Here are the same points, seen from different sides; a view may also be mirrored.
A view may leave some points out, and in a few views one point is out of place. Which views, in the order they come, and which point in each? Write - if none.

-- scene 1 --
view 1:
  bel [ 12  13   7 -12   2  -6  -1  -9]
  soza [ 27  15   9 -15  -2  -2 -10   5]
  Didu [ 12  14   8 -13   6  -6  -1 -16]
  nid [ 14  11   7 -11   0  -5  -7 -10]
  fezo [ 26  15  10 -15   0  -3 -10   0]
  Zifav [  7  13   6 -12   4  -7   2 -15]
  digiv [  5  11   5  -9   0  -7  -1 -13]
  pip [ 27  19  11 -19   4  -4  -2   4]
  zov [  5   7   4  -6  -4  -5  -7 -15]
  fur [  3   8   4  -6  -2  -6  -5 -18]
  kufa [  6  12   5 -10   2  -7   1 -14]
  keb [ 25  17   9 -16  -2  -3  -5   9]
  Vugov [ 24  15  10 -15   1  -3  -8  -2]
view 2:
  nid [ -6 -13 -13   2 -19   0  -2   7]
  soza [ -9   1 -19   6 -30  -3   4   4]
  kufa [ -4 -23  -8   7 -18   0  -6  10]
  pip [ -5   2 -15  15 -32   1   3   6]
  bel [ -5 -15 -11   8 -21   0  -3   8]
  Vugov [ -6  -2 -16   6 -25   1   2   5]
  Didu [ -2 -16  -8   8 -17   5  -4   9]
  keb [ -9   0 -18  10 -34  -5   3   5]
  fur [ -6 -26 -10  -1 -14  -1  -6   9]
  Zifav [ -3 -21  -7   9 -18   2  -6  10]
  fezo [ -8   0 -17   5 -27  -1   3   5]
  zov [ -3 -25  -7   5 -15   2  -7  10]
  digiv [ -5 -23  -9   6 -18  -1  -6   9]
view 3:
  fezo [ 10  -6 -10 -14  40  -6  22  -5]
  zov [ 15  -8  -9  -3  38 -11  25  25]
  digiv [ 14  -6 -12  -3  39  -9  25  21]
  Zifav [ 12  -9  -9  -1  37 -12  23  19]
  soza [  9  -3 -12 -13  40  -4  22  -8]
  pip [ 5 -7 -9 -6 37 -9 19 -9]
  Didu [ 12 -11  -6  -5  37 -13  22  16]
  fur [ 17  -6 -12  -8  41  -8  27  26]
  nid [ 14  -7 -10 -10  40  -8  25  12]
  bel [ 11  -7 -10  -4  38 -10  23  12]
  kufa [ 13  -7 -11  -2  38 -10  24  21]
  Vugov [ 10  -7  -9 -12  39  -8  22  -2]
view 4:
  pip [-23  14  35 -16  -7  11   7 -19]
  kufa [-23  18  23 -24 -27   5  -7  -7]
  nid [-29  15  28 -26 -20   3  -1 -10]
  fezo [-31  13  34 -23  -8   6   7 -16]
  fur [-29  19  21 -30 -29   0  -8  -5]
  Zifav [-21  16  25 -23 -27   6  -7  -8]
  zov [-24  16  22 -26 -30   3  -9  -5]
  Vugov [-29  12  33 -23 -11   6   5 -15]
  digiv [-24  19  23 -26 -26   4  -7  -7]
  Didu [-23  11  27 -22 -26   7  -4  -8]
view 5:
  digiv [ 24 -40  13   0   4  -8   3   0]
  kufa [ 25 -39  13   0   4  -8   2   2]
  Vugov [ 15 -23   6  -1  10   0   1 -10]
  nid [ 20 -32  11  -2   5  -4   5  -6]
  keb [ 12 -25   1   2  15   0  -6 -15]
  Didu [ 23 -31  13  -2   5  -4   3   3]
  bel [ 21 -33  10   0   7  -5   0  -2]
  zov [ 26 -40  15  -1   2  -8   5   3]
  Zifav [ 25 -36  13  -1   5  -7   1   4]
  fur [ 26 -42  15  -2   0  -9   9  -3]
  soza [ 12 -23   3   0  13   1  -1 -16]
  pip [ 13 -20   3   1  16   1  -8  -8]
view 6:
  keb [-54  -9 -12 -22 -25  18   2 -11]
  pip [-56 -13  -5 -26 -26  18   3 -10]
  Didu [-46 -26  -7 -23 -25   9  22  -9]
  bel [-45 -21 -11 -22 -23  12  19  -9]
  kufa [-41 -24 -12 -22 -21  11  26  -8]
  soza [-54 -11 -13 -19 -28  14   2 -12]
  Zifav [-43 -25  -9 -24 -22  11  25  -8]
  fur [-38 -25 -18 -17 -22   6  28  -9]
  nid [-46 -21 -13 -18 -26   9  17 -11]
  Vugov [-52 -16 -10 -20 -29  12   7 -12]
Moved in: view 1
  out of place in view 1: zov
